Here are some points, one per row:
[  10   26    5   -7  -49    2   16   11   10  -17    0   20  -11   20
    3   -8    8   63  -19   59   -3  -17  -23   31 -127   19   49   86
    5  -24   24  -10]
[  4   2  31  26  22   7  19 -30  13  -9  43 -48  27  17 -30 -20  16 -20
  15  60   5 -12  -6  15   3  21 -11  44  51 -19 -11  -1]
[ 21   6 -11 -57 -29 -31  -8  21  25 -64 -39  17 -34  -4  13  -8  24 -31
 -91  -8  16   3   8 -69  69  23  -3  24 -25   4  31  13]
[-12  -6  12 -30 -14  -5  46  17 -43   6   8 -25 -54 -11 -33  11  10 -28
 -31 -20   5  -5   6  33  14  19  29 -44  60  17 -29  20]
[ 12  25   6  16  88  19 -18  25  17  37  12 -70   9 -59  -2 -62  16 -33
  39 -44  36   0   9 -59   6 -14  44  -3 -41 -13   3   5]
[ -8  -8   2 103  15   6  20 -64  28  51 -13 -26  22   3 -21 -20  -7  14
  13  -5   2   9  -4  26 -20 -11   2  47  49 -20  -3  28]
[ 28  -8 -24 -10  60   9 -23  11  -4  20  -1   4  74 -30  28 -55   8 -21
  21 -35 -34  37  -9 -14 -55 116  28 -38 -45  16  26   5]
[-44 -29 -29 -47 -22  -3  64 -25  19 -30  20 -25  27  58 -16   2 -13  14
  38   0  43  11 -11  12  25   7  -7 -45 -72  14   9 -38]
[-46  34  -8   9 -29   6   2 -31 -15 -35 -30  11  15 -61  12 -11  14  78
  20  43  10 -19 -10  22 -66 -26 -25  26  22  17  24  12]
[ -14  -25    5   21  -32   17   37    3  -18   -2  -16  -15   57  101
   12  -19  -23   11   13    6   51    3   19   -8  106 -104   29  -42
   48   -1  -21  -43]
[-17   6  44 -79 -22  11 -56   9 -68  -3   4 -57 -48  21 -26  20   5 -23
 -14 -32 -20  15   3  11  21  24  10 -15  41 -34 -23  17]
[ -8  20 -23 -19  78  11 -26  29  17  25   9  77  42  42   1 -60   9 -19
  24 -76  -6  17   4 -30  33  32  -5 -15 -65   1  -2   7]
[-37   8  24  27  29  12  31 -31  38  -4   8   5  32  23 -37  19   5 -16
  20  21 -11 -10   7  28  11  30  10  39  14   7 -21  22]
[ 10 -34 -17 -55 -46   9 -19 -41  35  -9   4  34  56 -17 -16  43   6   8
  44 -38  -1  -4   7  41 -16 -15 -27 -62 -63  -7  15 -78]
[-23 -44 -32  71 -33   9  21 -29 -27 -28  22 -12  -2   5  19   7  16 -29
  33 -39  16  19 -13  12 -11 -35 -90   3 -41 -30   4 -26]
[-27 -37  16  23 -20  13  37 -30 -56 -71 -11 -14  35  28  25  21 -30 -19
  -3 -13  35  -6  29  -4 -41  29  28  46   1   9 -57 -13]
[ 10   1  -8   0  11  15  57  28   9  31  25 -36 -42 -56  17  34  30  41
 -16  66 -11  -3  11  -8 -69   5  31  -4   2  16  10  -4]
[-52 -19  28 -75 -35   2  -4  -9 -45  38  40 -47 -59  81   8  12  30 -32
 -28 -73 -19 -11  27  13 -17   8   2   1  38  -2 -15  16]
[ -4 -27  30 127   0   2  70  -1  -1 -16 -20 -26  32 -64  27   0 -15 -39
  -8  -9 -38  46 -31   8  46 -25  53   3 -26  -2 -21 -37]
[  9  18  25  47   9  12  20 -22  18  56   1 -66  26   3 -20  -9  41   5
  27  11  10 -32 -12  17  -2 -17  38  42  44 -13 -13   4]
[  31    3  -26    7  -35  -20 -127   40   22   25   -4   32  -53  -16
   16   19   10  -22  -80   19   14    8    7  -48  -45   16  -32   21
    9   23   27    5]
[ -16   -5   28  -18   31    1  -13  -50   21   25   -1  -20   21   35
  -24   33   11    6   53   14  -29   -4   -3   21  -12 -111  -26   52
  -14   16  -16   17]
[-11 -31  -2  50 -15  -5  37  -6  22 -67 -13  29  26  52 -16  41 -22  38
  31  -8  21 -11  16  18  22 -18  22 -64 -49  -1   3 -55]
[-21   6  40   5  27 -15  -7 -30  48  -3 -30 -19  36  -9 -24  -4  -2   3
  21   7 -30   7  -8  27 -16 -43 -22  53  51  -9 -19  23]
[-30   6 -11  48  63  -6 -76  68  29  28 -19 -19  22  34   4 -61  25 -39
  47  -9 -10 -17   5 -15  23  54  97  -5 -44 -15  29   5]
[  2  23 -24  91  71  17 -49  32  32  29  28 -51  34 -41  -6 -25 -29 -35
  23 -51  12   3  15 -42  -5  74  -8 -18 -88   1  -3  24]
[-47   8  28 -16 -25   3 -65 -23 -55 -27  -3  10 -65  -8 -19   3  -8 -31
   0 -69 -19   5  -1  28  58   4 -14 -20  35  13 -20  16]
[-27  19 -35 -69  12  -8   4  32 -13  17 -20 -27 -53 -55  20  16  -9  34
  16  35 -14 -11   3 -21  -1  62 -31  19  31 -11  -3  -7]
[ -5 -29 -42  49 -29  17  32  -8 -30 -41 -19   6  50 -19  12  69 -45  -8
 -10   3  27  -4  12  -2 -18 -38   9 -13  -6  16 -37 -32]
[ -11    1   35  -26   -4  -21   -1 -103  -90   39  -14   38  -20   81
  -27    1  -25  -41  -11   -9   12  -28   -4   13  -61  -26    8  -54
   42   23  -84   14]
[-21  30   4   9   6 -10  85   8 -11  49  30  46 -18 -20  21  24  -4  52
   8  15 -16  -6  -8  20  48   5  43  38  32  -1  11  13]
[  9   8  38 -35 -17   1  -7  20 -73  19 -23 -44 -36   6 -31  10  27 -25
  -8 -70   0   9   6  19  -9  11 -29 -50  92  -2 -21   0]
[-13 -12   6  50  64  -5 -21 -13  18  87  -3 -24  44  37 -15 -45   2   2
   2  -9  -3 -16 -44  40  78  39  -7  12 -48   7  29  -1]
[ 46   4 -30  -1 -22 -21 -49  21  10 -11   2  86 -71 -42  10  13  25 -28
 -51  32  15  -2   6 -26  39  -7 -43  20 -48 -16  27  10]
[-10 -39 -27  27 -18 -22  75 -34   8   5  46  69  20 -22   0  13  -2 -25
  42  -4  23  21  -7  33 -51 -43  17 -35  -9  14  14 -46]
[ 29   1 -16  52  85  -6 -82  37  32 -21  -6   5  11 -10  21 -71   0 -31
  53 -45 -10 -12   4 -30  33  -5  27   5 -32  17  15   4]
[ 11  -4  55 -54 -28  -5 -69  -3 -58  -6  -5 -52 -51  -5 -16  29 -19 -16
   3 -26 -14  10 -10  15 -23   7 -39 -62  23 -10 -30  26]
[ 21  32 -15  83  61 -13  -4   8  35 -57  -1 -38  57   8  15 -80   0   8
 -20 -41  14   1   0  17 -51  74 -24 -76 -64   0 -11  20]
[  25   22  -15 -127  -20    8    7   35   28  -25    7   55  -38  -66
   18   16   -5    8  -71   49   24  -16   10   -2   12  -65  -28    9
  -72  -16    3    6]
[ 69  10  13   1 -21  -2   0  31  17  -8 -19  73 -61  52  15  37  -2 -29
 -55  18  -1  -5  10 -51 -67 -13 -87  -4  24   4  35  17]
[ 31  14  -5 -63 -38  -7  32  16  -8  63  31  56 -15 -46   7 -13 -12  46
 -27  25 -11  -6  -7   3  17 -35  14  27 -13 -10 -45  17]
[ 41   2   5 -34 -33  21 -36  20   8 -13  29  49 -51 -52   0  20  27  20
 -40  59 -37 -12 -11 -52  53  28 -40  -7  22  18  16   7]
[ 20  -1 -31 -27   8 -30  30 -13  -1  24   2 -11 -17 -18  24  47  -5  50
  24  45  11   6   2  27  -4  44  14  36  44 -13   1  20]
[ 38  13   6 -47 -22   9  13  15   9   2 -25   6 -43  22  16  23  20  38
  -8  13 -12 -28   1 -26  19   5  34  15  21  -6  11  21]
[-27 -39   8  60 -56 -43  34   9   9 -17   9  31  45  96 -17  12 -27  31
  19  22  -3  29  15   1  -7  31   5 -55   6  -8   7 -50]
[ 34  12  -9 -27 -22  -2 -30  30  14 -21 -11   5 -45  10   1  26  -9 -27
 -67  48 -18   4   4 -48  42  17 -39  18 -38  26  26   4]
[-13 -47  20 -27 -26 -16  64 -32  22 -29 -28  51  31 -11  -5   3 -37  23
  45  -3  49  13 -10   1 -22  10  37 -45  38 -13  12 -66]
[ 11  32 -27 -19 -15  12  34 -43   9   3  21 -49   8 -67  22  45 -12  55
  22  80 -20  -3 -24  16  28 -71  30  43  17   3  10  14]
[  2 -17 -25  40 -25   3  -8  23 -54   2  -2 -63  -8 -44 -23  -3 -20 -18
 -27 -68   5  17 -18  26  24 -24 -70  33  86  34 -43 -15]
[ 10  15   1 -38 -11  22  -5   0   8 -44 -14 -18 -11  45   2 -19  -9  55
 -35  51   2  16  12  22 -36 -69  42  34 -33  29  43  38]
[-16   8 -10  -1  80  -1 -84  26  26 -21  21  10  41 -32   3 -49   7 -37
  29 -52 -15  11  16 -36  -5  76  46 -27 -11  -4   7  11]
[-17  27   1  -6 -26   8  13   0 -21  17  10  28 -19 -50  21  49  10  44
  31  21 -20   7  -3  -1  19  48 -12  24  42 -13   4  11]
[ 15  21 -45  -2  46   0  52 -11  13  17 -14 -40  55 113  10 -96 -10   4
  28  -4 -37 -21  13  21  11 -33 -32 -21  -3   1  40  14]
[ 26  -1  30 -27 -28   9 -59  56  22 -13 -26  89 -31 -60  -1  20  -5 -29
 -83  41   5 -12  -8 -46   4 -92 -45   5 -37 -32  32  15]
Along one direction, these points spread out more than along any other. How many in every 100 of the points above lie lower along it than each point below? Round to a whole number. More than half of the points above lie lower than the first one.
[ 41   2   5 -34 -33  21 -36  20   8 -13  29  49 -51 -52   0  20  27  20
 -40  59 -37 -12 -11 -52  53  28 -40  -7  22  18  16   7] : 94
[ 21  32 -15  83  61 -13  -4   8  35 -57  -1 -38  57   8  15 -80   0   8
 -20 -41  14   1   0  17 -51  74 -24 -76 -64   0 -11  20] : 2
[-47   8  28 -16 -25   3 -65 -23 -55 -27  -3  10 -65  -8 -19   3  -8 -31
   0 -69 -19   5  -1  28  58   4 -14 -20  35  13 -20  16] : 56
[ 11  -4  55 -54 -28  -5 -69  -3 -58  -6  -5 -52 -51  -5 -16  29 -19 -16
   3 -26 -14  10 -10  15 -23   7 -39 -62  23 -10 -30  26] : 74
[ 10   1  -8   0  11  15  57  28   9  31  25 -36 -42 -56  17  34  30  41
 -16  66 -11  -3  11  -8 -69   5  31  -4   2  16  10  -4] : 67
[ 10  15   1 -38 -11  22  -5   0   8 -44 -14 -18 -11  45   2 -19  -9  55
 -35  51   2  16  12  22 -36 -69  42  34 -33  29  43  38] : 69
[-11 -31  -2  50 -15  -5  37  -6  22 -67 -13  29  26  52 -16  41 -22  38
  31  -8  21 -11  16  18  22 -18  22 -64 -49  -1   3 -55] : 22
[  25   22  -15 -127  -20    8    7   35   28  -25    7   55  -38  -66
   18   16   -5    8  -71   49   24  -16   10   -2   12  -65  -28    9
  -72  -16    3    6] : 98
[ 26  -1  30 -27 -28   9 -59  56  22 -13 -26  89 -31 -60  -1  20  -5 -29
 -83  41   5 -12  -8 -46   4 -92 -45   5 -37 -32  32  15] : 96
[-46  34  -8   9 -29   6   2 -31 -15 -35 -30  11  15 -61  12 -11  14  78
  20  43  10 -19 -10  22 -66 -26 -25  26  22  17  24  12] : 65
[-27 -37  16  23 -20  13  37 -30 -56 -71 -11 -14  35  28  25  21 -30 -19
  -3 -13  35  -6  29  -4 -41  29  28  46   1   9 -57 -13] : 37
